In the rows, 128 means zero.
The rows of T fall into 3 groups, which share some directions, and each row is roughly a mix of its group's hidden directions.
T (83 x 11):
[[154 169 134  80 117 150  93 116 152 124 107]
 [ 97 112  95 141 132 150 149  84  92 120  97]
 [118 107 117 121 102 102 154  71 133  87 133]
 [124 165 102 106 108 164  99 169 119 136 156]
 [128 133 129 163 171 138 112 100 139 156 178]
 [125 111  71 117 112 111 124 147  86 114 162]
 [113 164 112 109 120  98 139 109 130  64 129]
 [157 114 108 115  83 109 112 183 124 113 142]
 [131 119  99  75 124  99 158 172 140 135 127]
 [137 123  73 138 137 170  89 106 142 147 137]
 [153 130 109 102  73 124 116 172 138 109 107]
 [118 119 124 172 153 145 127 141 182 165 141]
 [119 137 114  72 145 109 112 161 127 111 172]
 [108 132  83 139 121  90 136  90 107 104  95]
 [ 96 161 127 136 152 116  67 115 136 150 146]
 [147  95 167 160 121 161 123 116 116 175 128]
 [126 143 178 163 112 163 104  97 138 150 136]
 [127 105  68  97 153  97 151 147 120 118 128]
 [116 115 117 100 107 142 142 154 150 123  61]
 [129 118 178 139 166 111 100 118 152 160 157]
 [148 117  95 100 168 122 166 135 104 160 152]
 [136 113 163 126 170 111  80 114 160 120 152]
 [107 153 162 141 168 133 144  71 120 136 133]
 [143 122  96 107  71 130 124 162 124 104  97]
 [143 163 170 111 141  99 159 112 157 161 119]
 [132 146 131 154 158 133 113  79 109 137 179]
 [125  79 136 148 130 117 170 105 124  99  89]
 [120 152  84 110 121 143  75 149 116 111 157]
 [111 139 158 190 133 114 160 124 146 141 157]
 [ 89 157  90 137 126  89 117 110  99 158 137]
 [105 108 107 112 123 153 143 141 150 131  61]
 [123 140 190 136 150 151 116 132 162 164 131]
 [116 141 134 108  89  97 146 104 141  70 122]
 [124 191 151 146 140 140  95 146 117  97 120]
 [112 116 123 168 148  98  81  96 118 152 150]
 [119 174 145 149 131 132 114  88 155 139  82]
 [140 133 112 149  90 134 183 114 110 136  86]
 [ 99 151 140 125  85 113 105 131 168  87 111]
 [113 174 145 161 147 159  80 123 140 138 136]
 [128  98 150 127 105 147 120 146 161 191 130]
 [157 106 121 130 168 147 147 140  94 178 142]
 [111 180 158 110 142 155 100 133 166 135 113]
 [142 135 132 117  94 150 195 150 119 139 106]
 [125 160 172 168 114 146  97 110 118  95 115]
 [140 119 160 143 154 113  92 125 138 169 175]
 [146 136 165 147 139 166 110 159 120 181 128]
 [137 117 117 102  76 112 138 169 113 100  97]
 [ 94 176 113 128 128 119  90 137 162  93 124]
 [106 132 160 162 175 119 147  94 120 144 157]
 [127 126 150 134 116 115 200 127 120 163 108]
 [165 167 157 110  93 103 111 144 127 108 158]
 [124 166 178 156 102 143 103 114 128  95 116]
 [121 132 136 116 129 111 143  89  61  99 133]
 [120 105 142 156 140  89 163  83 128 131  94]
 [155 141 153 136 145 104 104 138 130 138 195]
 [ 98 171 113 128 137 136  67 132 130 147 149]
 [152 107 166 139 124 159 129 150 120 188 127]
 [154 154 177 102 147 101 106 137 136 130 167]
 [110 144  96 141 133 136  55 124 121 124 150]
 [158 159 160 118  84 101 124 163 143 111 144]
 [132 132 158 174 141 168 102  95 120 158 140]
 [110 144  82 110 138  93 134 117 130  72 128]
 [126 177 105 157  99 134 129  97 122 149  88]
 [139 161 172 118 140 161 111 125 176 123 103]
 [136 143 110 127 172 144 109 184 117 163 127]
 [106 132 131 174 153 153 142 115 177 160 124]
 [111 139 163 128 169 116  78 117 157 144 149]
 [167 104 134 118 150 136 162 154  84 162 130]
 [127  75 104 134 125 153 105 155 105  95 155]
 [128 165 119 109 129 171 111  82 149 131  93]
 [142 147  95 107 102 161 106 172 112 128 163]
 [107 175 107 114 121 152  84 155 123 147 155]
 [119  95 108 168 104 102 154 150  91 114 151]
 [121 123 122 107 101  98 163  78 135  87 139]
 [120 113 123 108 118 133 116 177 168 181 125]
 [106 161 138 107 158 129  67 131 153 124 147]
 [142 126  79 100 105 145 121 152 112  77 132]
 [123  79 122 152 128 148  98 150 145 177 113]
 [129 104  73  93 145  94 158 144 120 114 127]
 [119 154 170 156 131 129 148 140 187 147 123]
 [137 136 142  83 155 146 101 144 176 149 103]
 [144 153 142 116 153 150  95 131 186 157 135]
 [160 121 175 112 133 163 144 139 168 105 106]]

Here is one row of each group, with its name. Which group are the others in?
[116 188 113 153 110 145 101 109 130 159 107]	M
[106 126 107 114 159 163 126  73 112 132  94]	V
[105 186 147 115 103 123 106 140 163 101 126]	J

[145 123 115 115  92 144 193 149 112 119 105]	M
[138  77 116  97 113 117 167 129 140 170 137]	J
[134 163 119  87 127  98 169 118 116  87 142]	J
[148 134 168 153 128 157 130 101 164 123  81]	M
[119 108 127 114  92 102 159  76 140  94 134]	J
[141 167 174  81 142 118 117  99 114 115 127]	V
[124 158 164 166 136 165  98  97 131 148 143]	J
[108 134  77 111 164 127 112 152 157 163 145]	J
[132 145 119 136 165 148  97 186 122 161 121]	J
